The same turns and mirrors carry the whole set onto itself, and each row onto the other rows of its family. Which rows share a family with each named row? Give them in list order.
These 33 rows form 11 families of 3 rows each.
sud: [ 5.14  0.21 -0.70 -0.89  0.28 -1.36  0.28  1.36 -1.38 -1.62 -0.88  0.05
 -1.67  1.15 -1.10  0.35 -1.00  1.36 -1.20  0.63  0.92 -0.92 -0.11]
degab: [ 3.13 -0.77  0.04 -1.29  0.38  1.24  0.87  2.23 -1.71 -0.59  0.53 -1.31
 -0.28  1.78  1.60 -0.67  0.78  0.32  2.07  1.51  0.82 -0.67  0.90]
vuza: [ 3.69 -0.23  0.70 -0.52  0.81 -0.06  1.33  1.75 -0.87 -0.33  0.27 -1.96
 -0.70 -0.35  1.32  1.60 -0.17  1.75  1.90  0.27  0.18 -0.20  1.25]
mebom: [ 1.14  0.09 -2.34 -0.22 -0.18 -0.73  3.45  0.50 -2.22 -1.31  1.46  0.77
 -0.01  0.09 -0.52 -0.12 -2.60  0.99 -0.36 -0.76  0.91 -1.86  0.39]
redur: [ 4.02 -0.34  0.16 -2.07 -0.22 -2.08  0.96  1.99 -0.53 -0.35 -1.19  0.70
 -1.59  0.53 -0.96  0.54 -0.35  1.07 -1.02  1.60  0.03 -1.17 -0.77]
sof: [ 3.65  0.69  0.54 -1.21  0.71 -0.92  1.43  1.29 -0.61 -1.16 -1.50 -1.80
  0.06 -0.07  1.43  0.40  0.87 -0.28  1.25 -0.77  1.46 -0.28  0.68]
Nis: [ 3.42 -0.08  1.41 -1.10 -0.21 -1.28  0.01  0.70 -1.56 -0.35  0.30 -0.73
  0.47  0.19  0.52 -0.91  0.74 -0.43  1.95  1.84  0.50 -0.31  1.21]
masig: [ 0.50 -0.22 -0.61 -0.73 -1.18 -0.86  2.72  0.35 -1.86 -0.06  1.55  0.49
  1.25 -0.80 -0.33 -0.87 -1.36 -0.57  1.43  1.17  0.53 -1.87  1.03]
porev: [ 2.37  0.17  0.31 -0.79  1.92 -1.38 -0.18  1.81 -1.54 -0.08 -0.14 -0.37
 -1.39  2.02  2.02 -0.11 -1.08  0.26  1.30  0.99  1.77 -0.86  1.03]
Demuv: [ 0.89 -0.42 -1.15 -1.33 -1.51 -0.65  4.13  1.10 -1.29  0.39  1.43  1.01
 -0.25  0.83 -0.99 -1.32 -1.46  1.47 -0.33  0.88  0.36 -1.32 -0.34]
fusep: [ 1.02  0.00 -1.29 -0.27  0.10 -0.21  3.29  0.41 -1.92  0.75  1.20  0.56
  0.80 -1.34 -0.65 -0.14 -2.39  1.54  1.41  0.00  1.00 -1.99 -0.46]
dul: [ 0.22 -0.52 -1.90 -1.41  0.29 -0.23  2.83  0.89 -2.08 -0.30  1.24  0.13
  0.91 -0.65 -0.18 -0.55 -2.12  1.92  1.09 -0.53  1.30 -1.62 -0.53]
bolo: [ 2.40 -0.67  0.74 -1.43  1.50 -0.87  1.05  1.16 -0.87 -0.55  0.77 -0.31
  0.38  0.24  2.27 -0.55  1.08  0.75  2.31  0.86  0.19 -0.54  0.68]
Zevuz: [ 4.32 -0.47  0.88 -1.81 -0.85 -0.86  1.49  1.86 -0.69 -0.15 -0.63  0.08
 -1.45  1.74 -0.90 -0.91  0.03  1.88 -0.66  1.97  0.51  0.00 -0.54]
Barek: [ 3.11 -0.87 -0.02 -1.79  1.76 -0.35  0.07  1.17 -1.63 -0.74  0.02 -1.27
  0.32  0.21  1.41 -0.80  0.54  2.11  2.24  0.20  1.45 -0.14 -0.06]
Dek: [ 1.56 -0.05 -1.34 -1.07 -0.85 -1.48  3.87  0.61 -1.68  0.77  0.23  0.96
  0.57 -0.30 -1.23 -0.88 -2.34  1.67 -0.06 -1.01  0.41 -0.80 -0.86]
situ: [ 3.73 -0.72 -1.02 -2.22 -0.03 -1.05  0.86  1.95 -1.27 -0.69 -1.26  0.10
 -0.75 -0.09 -1.93  0.17 -1.51  2.32 -1.07  0.51  1.38 -1.09 -1.79]
rase: [ 3.11 -0.19 -0.34 -0.23  1.52 -0.16  0.89  0.40 -1.86 -1.89  1.20 -1.12
  0.24  0.76  1.88 -0.45  0.06  0.93  2.02 -0.22  0.84 -0.27  1.49]
Rusem: [ 2.15  0.59 -0.65 -1.10  0.42 -1.99  0.76  2.05 -1.63  0.15 -0.95  0.79
 -2.14  2.00 -0.08  0.33 -2.73  0.20 -0.93  0.96  1.40 -1.64  0.07]
keron: [ 4.83 -0.22  0.60 -1.36 -0.44 -1.95  0.97  1.23 -1.03  0.55 -1.46  0.04
 -0.47  0.83 -1.08 -0.71 -0.48  2.09 -0.11  0.39  0.42  0.31 -0.94]
Fuvi: [ 2.03 -0.50  0.75 -1.17  0.35 -0.08  2.32  0.85 -1.22  0.00  1.50 -0.57
  0.39  1.23  1.51 -1.79  0.87  1.62  2.22  0.91  0.48  0.25  0.53]
tikik: [ 0.22 -0.29 -1.49 -1.43 -0.18 -1.29  3.97  1.12 -1.18  0.26  1.10  1.37
  0.30 -0.43  0.07 -0.04 -1.69  0.45  0.29  0.28 -0.04 -2.12 -0.25]
Sadig: [ 0.10  0.21 -1.19 -0.57  1.07 -1.30  2.10  1.27 -2.03  0.26  1.21  0.62
 -0.94  1.59  1.06 -0.30 -2.71  0.12  0.87  0.14  1.65 -1.75  0.76]
Bor: [ 0.89  0.77 -1.16 -0.79  0.02 -0.66  3.96  0.94 -1.08 -0.63 -0.15 -0.88
  0.80 -0.86  0.76  0.38 -1.02 -0.51  1.10 -1.35  1.48 -1.30  0.54]
mabiv: [ 3.18  0.79 -0.84 -1.38 -0.51 -1.58  2.53  1.66 -0.79 -0.79 -2.09 -0.42
 -0.73 -0.20 -1.19  1.16 -1.09 -0.30 -1.27 -0.56  1.50 -1.20 -0.28]
Rikur: [ 3.72 -0.11  0.92 -0.45  1.25  0.07  0.42  0.47 -1.34  0.35  0.35 -0.75
  0.50 -0.69  1.13 -0.37  0.12  1.90  2.79  0.55  1.28 -0.43  0.16]
Rapa: [ 1.41 -0.14 -1.23 -0.30 -0.10 -0.02  3.66  1.50 -1.48  0.09  1.33 -0.75
 -0.35 -1.15  0.39  1.96 -2.11  1.35  1.27 -0.35  0.07 -1.33  0.84]
teku: [ 4.47 -0.03  0.09 -0.84 -0.39 -0.91  0.89  1.21 -1.12  0.42 -1.11  0.33
 -0.98 -0.67 -2.06  0.40 -1.56  1.99 -0.63  1.06  1.11 -1.40 -1.42]
zus: [ 0.72 -0.70 -1.93 -1.43 -1.14  1.00  3.43  2.08 -2.16  0.06  1.51 -0.01
  0.00  1.08  0.04 -0.11 -1.56  0.24  0.87  0.96  1.00 -2.12  0.46]
saz: [ 3.86 -0.09 -0.05 -1.06 -0.76 -0.76  2.18  2.23 -0.76 -0.11 -0.67 -0.79
 -1.74 -0.57 -1.17  2.71 -1.98  1.50 -0.60  0.60  0.15 -1.02  0.04]
buro: [ 3.45  0.04  0.00 -1.46 -1.75 -2.06  1.03  1.31 -1.44 -0.01 -0.64  0.53
 -0.43  0.02 -2.15 -0.35 -1.19 -0.25 -0.86  2.15  0.49 -1.60  0.21]
kebi: [ 2.57 -0.09  0.47 -0.80  0.58 -0.77  1.90  0.08 -1.42  0.44  0.75 -0.55
  1.07  0.20  1.56 -1.42  0.12  1.70  2.75 -0.71  0.38  0.39  0.40]
Gunib: [ 3.81 -0.76 -1.00 -1.90 -1.32  0.35  1.28  2.87 -1.57 -0.51 -0.70 -0.23
 -1.23  1.76 -1.29  0.23 -1.04  0.51 -0.70  1.91  0.92 -1.76 -0.26]

Which other rows belong to the same family as bolo? redur, tikik
Which other rows belong to the same family as Bor? sof, mabiv
Which other rows belong to the same family as fusep? Rikur, teku
Which other rows belong to the same family as situ? dul, Barek
Which other rows belong to the same family as masig? Nis, buro
Which other rows belong to the same family as keron? Dek, kebi
Which other rows belong to the same family as Rusem? porev, Sadig
Which other rows belong to the same family as Fuvi? Demuv, Zevuz

The same turns and mirrors carry the whole set onto itself, and each row onto the other rows of its family. Which rows share a family with each named row? Give them in list order.
These 36 rows form 6 families of 6 rows each.
Vurab: [ 0.62  1.07 -1.67  0.41  0.67  0.72 -0.11 -0.33  0.21 -0.90  0.08  2.56
 -0.68 -0.60  0.34  0.31 -0.75  1.58 -1.00 -0.30 -0.89  2.18 -0.08 -0.55
 -0.64 -0.07  0.37 -0.36  0.18 -1.19]
Fak: [-0.21 -0.25  1.52  2.39 -0.33 -0.16  0.01 -0.23 -0.91 -0.49  1.02  0.75
  0.14 -0.51  0.81  0.40 -0.67  0.08  0.29  0.45 -0.29 -1.27 -0.88 -1.16
 -0.15 -2.63  1.71 -1.12 -0.05  0.55]
daf: [ 0.29  1.19  0.40  1.37  0.69 -0.83 -1.35  0.37 -0.52 -0.33 -0.82 -0.09
  1.83 -0.19  1.50 -0.43 -0.46  1.02 -0.54  0.75  0.83  0.89 -1.32  1.62
  0.49 -1.21 -0.19  1.50 -0.82  0.88]
vaka: [ 0.13  0.18  0.86  2.45 -0.35 -0.14  0.92 -0.96 -0.70 -1.60  1.24  1.07
  0.63 -0.42  1.43  0.60  0.51  0.38 -0.23  0.35 -0.22 -0.02 -1.40 -0.85
 -0.23 -2.05  0.89 -0.41  0.06  0.46]
pur: [ 0.13  0.19  2.22  1.45 -0.29 -0.12  0.93 -1.25 -1.03 -0.95  1.19  0.47
  0.46  0.69  0.16  1.43 -0.23  0.34  0.73  0.52 -0.60 -1.27 -0.95 -1.36
 -0.87 -1.55  1.54 -0.02  0.18 -0.46]
nula: [ 0.64 -1.17  1.36  1.43 -0.13  0.85 -0.26 -0.71  1.00  0.18 -0.21 -2.62
  0.93 -0.84 -0.55 -0.06  1.89 -0.67 -0.62  0.58  0.36 -0.89  0.68 -0.79
 -0.07  1.60  0.26  0.48 -1.62 -0.76]
zeg: [ 0.70  1.44 -1.36  0.07  0.91  0.41 -0.77 -0.65  0.01 -0.68 -1.03  2.33
  0.00 -0.96  0.68  0.16 -0.16  0.96 -0.65 -0.15 -0.98  2.63 -1.09 -0.46
 -0.39 -0.56  0.54  0.01  0.62 -0.78]
paf: [-0.35  0.61  0.73 -1.38  1.28 -0.33 -0.10 -0.41  0.11  0.38 -1.02 -1.26
 -0.66  0.21 -1.18 -1.82  0.73  1.10 -0.69 -0.16  0.11 -0.19  1.60  1.40
  0.61  0.98 -0.53 -1.68  0.67 -0.69]
Bik: [-0.58 -0.77  1.02  0.33  0.08 -0.71 -0.59  0.93 -0.39  0.28  0.92 -0.56
 -1.23  0.01 -1.84 -0.20 -0.38  0.66  1.46  1.23 -1.84 -0.40  0.05 -2.49
 -1.08 -0.21 -0.16 -0.11  0.72  0.35]
Goko: [ 0.98  0.76  1.06  0.67  1.24 -0.24 -0.75 -0.48 -0.16  1.04 -1.14 -1.13
  2.45  0.39  0.57 -0.32 -0.24  0.40 -0.62 -0.03  1.46 -0.01 -0.87  1.75
  0.04 -0.12  0.15  1.91 -1.80 -0.52]
relo: [-0.81  0.35  0.85 -1.27  0.94 -0.71  0.67  0.43  0.10  1.02 -0.72 -0.57
 -0.91  0.80 -2.24 -1.75  0.39  1.18 -0.20 -0.13 -0.20  0.02  1.67  0.96
  0.87  1.00 -0.55 -1.42 -0.16 -0.67]
Zogel: [ 0.51  1.82 -0.36 -1.23  1.79  0.34 -0.19 -1.38 -0.26  0.63 -1.29  1.95
  0.17 -0.10  0.00 -0.12  0.07  1.07 -0.52 -1.02 -1.22  1.29 -0.20 -0.22
 -0.60  0.18  1.25 -1.21  1.06 -1.70]
Fefub: [-0.65  0.16 -0.85 -1.40  1.17 -0.85  0.91  0.10  0.80  0.47 -0.44 -0.38
 -0.38 -0.24 -1.18 -2.47  1.04  0.65 -0.49 -0.23 -0.78  0.11  0.86  0.89
  0.79  0.50 -0.93 -1.54  0.41 -0.57]
Lon: [-0.66 -0.53  0.54  1.73  0.97 -0.83  1.22 -1.51 -0.81 -1.31  0.62  0.01
  0.75  0.46  1.48  0.71 -0.57  1.22 -0.11  0.48 -0.50 -1.29 -0.06 -0.72
 -0.45 -2.13  1.47 -0.55  0.85  0.82]
samap: [ 0.01 -0.32  0.82  2.70 -0.37  0.03  0.62 -0.29 -0.57 -1.27  1.76  0.39
  0.49 -0.09  1.85  0.84  0.23  0.90 -0.32 -0.03 -0.52 -0.74  0.05 -0.68
 -1.03 -2.09  1.13 -0.37 -0.03  1.30]
Nosez: [-0.58  1.16 -1.36 -0.90  0.91  0.34 -0.65 -1.04  0.53  0.15 -0.36  1.76
 -0.44 -0.64  0.83 -0.43  0.06  0.42 -2.00 -0.58 -0.70  1.26 -0.90 -0.60
 -0.62 -0.23  1.54 -0.67  0.63 -1.97]
lafaz: [ 0.07 -0.38  1.37  0.40 -0.32 -0.05 -0.26  0.77 -0.39  1.12  1.49  0.72
 -0.71  0.86 -0.43  0.61  0.46  0.85  0.93  0.21 -2.40 -0.78 -0.08 -2.50
 -1.45 -0.07  0.13  0.59  1.47  0.15]
duta: [-1.33 -0.32 -0.20 -1.95  1.60 -0.22  1.61  0.25  0.58  0.78 -0.35 -0.13
 -0.87  0.43 -0.40 -0.79  0.28  1.68 -0.92 -0.16 -0.24 -0.33  0.92  1.35
  0.35  0.71 -1.20 -1.29 -0.29 -0.33]
fodud: [ 0.40  1.15  0.47  0.84  0.36  0.48 -1.50  0.32 -0.14  0.19 -1.88 -0.80
  1.23 -0.46  1.13 -0.50 -1.29 -0.12 -0.39  0.89  1.32  0.86 -0.70  0.95
  0.79 -0.79  0.70  1.67 -1.94  0.03]
Pati: [-0.47 -0.39  2.08 -0.29 -0.05  0.12 -1.98  1.48 -0.10  0.82  0.54 -0.29
 -1.87  0.07 -1.64  0.64 -0.42  0.01  0.09 -0.01 -1.81 -1.05 -0.30 -1.60
 -0.95  0.44  0.12  0.48  0.86  0.10]
voke: [-0.44 -0.87  1.63  0.35  0.21  0.45 -0.75  0.69  0.27  1.45  0.54 -0.34
 -1.24  0.25 -2.46  0.33  0.34  0.38  0.98  0.49 -1.91 -0.02  0.86 -2.63
 -0.87  0.51  0.29  0.20 -0.01 -0.48]
sig: [-0.35 -0.86  1.53  0.01  0.22  0.00 -1.66 -0.17 -0.19 -0.03  0.29 -0.05
 -1.58  0.29 -2.74  1.00 -0.10  0.63  0.54  0.92 -1.69 -0.54  0.15 -2.24
 -0.84  0.26  0.03 -0.28  0.71 -0.67]
pasu: [-1.04 -1.29  0.74  0.14  0.66 -0.53 -0.77  1.26 -0.10  1.07  0.79  0.14
 -0.57 -0.13 -0.54  1.25 -0.51  1.07  0.68  0.81 -2.54 -1.41 -0.03 -2.58
 -0.81  0.65  0.25 -0.27  0.28 -0.02]
Fuz: [-0.89  0.04  1.30  1.64 -0.07 -0.49  0.68 -0.67 -1.01 -0.88  1.52 -0.04
 -0.36  0.07  1.14  0.52 -0.76  0.21 -0.83  0.69  0.57 -1.23 -1.67 -1.19
 -1.18 -1.39  1.77 -0.67  0.07  0.04]
gupe: [ 0.36  0.56 -2.00  0.10  1.86  0.90  0.36 -1.65  0.62 -0.33 -0.57  1.24
  0.63 -0.62  0.97  0.15 -0.12  1.60 -0.93 -0.13 -1.07  1.89 -0.04 -1.21
 -0.68 -0.36  0.81 -0.16  0.37 -1.82]
nepi: [-0.50  0.84  0.21  0.32  0.98 -0.01 -1.78  0.36 -0.53  0.47 -1.12 -0.62
  1.68  0.18  0.87 -0.23 -0.71 -0.07 -2.05  0.93  1.08 -0.04 -1.42  1.33
 -0.31 -0.39  0.56  2.05 -1.65  0.15]
vik: [ 0.11  0.91 -1.12 -0.58  0.95  1.49  0.04 -1.18  0.16  0.13 -1.07  2.45
 -0.64 -0.87  0.20 -0.51 -0.10  0.61 -1.14 -0.78 -0.31  1.87 -0.22 -0.24
 -0.18 -1.41  0.70 -1.32 -0.10 -1.16]
zotig: [ 0.53 -1.21  0.29  0.68 -0.33  0.73  0.43  0.08  1.13 -0.42 -0.99 -2.55
  0.95 -0.99 -0.51 -0.67  1.36 -1.30 -0.18  0.87 -0.40 -0.25  0.08 -0.47
 -0.09  1.22 -0.30  1.86 -1.95  0.51]
tegid: [ 1.19 -0.22  1.21  0.62 -0.67 -0.05  1.24 -0.22  0.92 -0.04 -0.70 -1.81
  0.76 -0.25  0.71  0.23  0.95 -0.66 -0.10  0.06  0.14 -1.00 -0.10  0.33
  0.01  1.98  0.45  2.49 -1.31  0.50]
maz: [ 0.12  0.45 -0.45  0.82  1.36 -0.81 -1.46 -0.19 -0.30 -0.33 -1.50 -0.74
  2.17  0.55  0.69  0.48 -1.79  1.32 -0.43  1.22  0.27  0.24 -0.54  0.65
  0.82 -0.59  0.15  2.38 -1.04 -0.15]
kivom: [-0.63  0.56  1.15 -1.32  0.63  0.25  0.68  0.79  0.27  0.66  0.70 -0.75
 -1.12  0.21 -0.36 -1.84  0.78  0.80 -1.52 -0.87  0.17 -0.63  0.95  1.48
  0.00  0.61 -0.84 -1.78  0.64 -0.65]
Kuzu: [ 0.24 -0.85  1.60  0.79 -0.38  0.72  1.14 -0.71  1.21  0.47 -0.66 -2.44
  0.17 -0.58 -0.85 -0.39  1.71 -1.09 -0.19 -0.13 -0.05 -0.57  1.21 -0.36
  0.22  1.55  0.96  0.49 -1.64  0.01]
Dosam: [ 0.47  1.36 -0.26  0.91  0.26 -0.98 -1.43  0.41  0.36 -0.34 -1.27 -0.37
  1.26  0.03  1.37 -0.11 -1.12  0.98 -0.69  0.26  0.53  0.42 -0.20  1.98
  0.95 -0.46  0.24  1.97 -0.79  0.79]
godu: [ 0.08  0.82 -0.44 -1.82  0.94 -0.18  1.56  0.39 -0.10  0.58 -0.39  1.25
 -0.07  0.79 -0.86 -1.54  0.58  1.71 -1.07 -0.67 -0.20  0.28  0.58  1.36
  0.17  1.48 -1.03 -0.51  0.30 -0.77]
tamot: [ 0.78 -0.52  1.39  0.37 -0.74  1.48  0.44  0.28  1.31 -0.35  0.02 -1.69
 -0.11 -1.02 -0.34 -0.15  0.88 -1.44 -1.45 -0.16  0.01 -0.70 -0.09 -0.32
  0.03  2.23  0.34  1.04 -1.66 -1.06]
Sel: [-0.09 -0.79  0.58  0.06 -0.27  0.89  1.06  0.15  1.27 -0.34 -0.80 -2.64
  0.56 -0.85  1.38  0.56  0.40 -0.59 -0.26  0.88 -0.38 -0.82  0.60 -0.66
  0.09  2.02  0.42  1.47 -2.01 -0.27]

Which other rows belong to the same family as Fak? Bik, Fefub, fodud, vik, zotig
Which other rows belong to the same family as paf? Vurab, nula, samap, sig, Dosam
Which other rows belong to the same family as maz? Lon, Pati, gupe, kivom, tamot

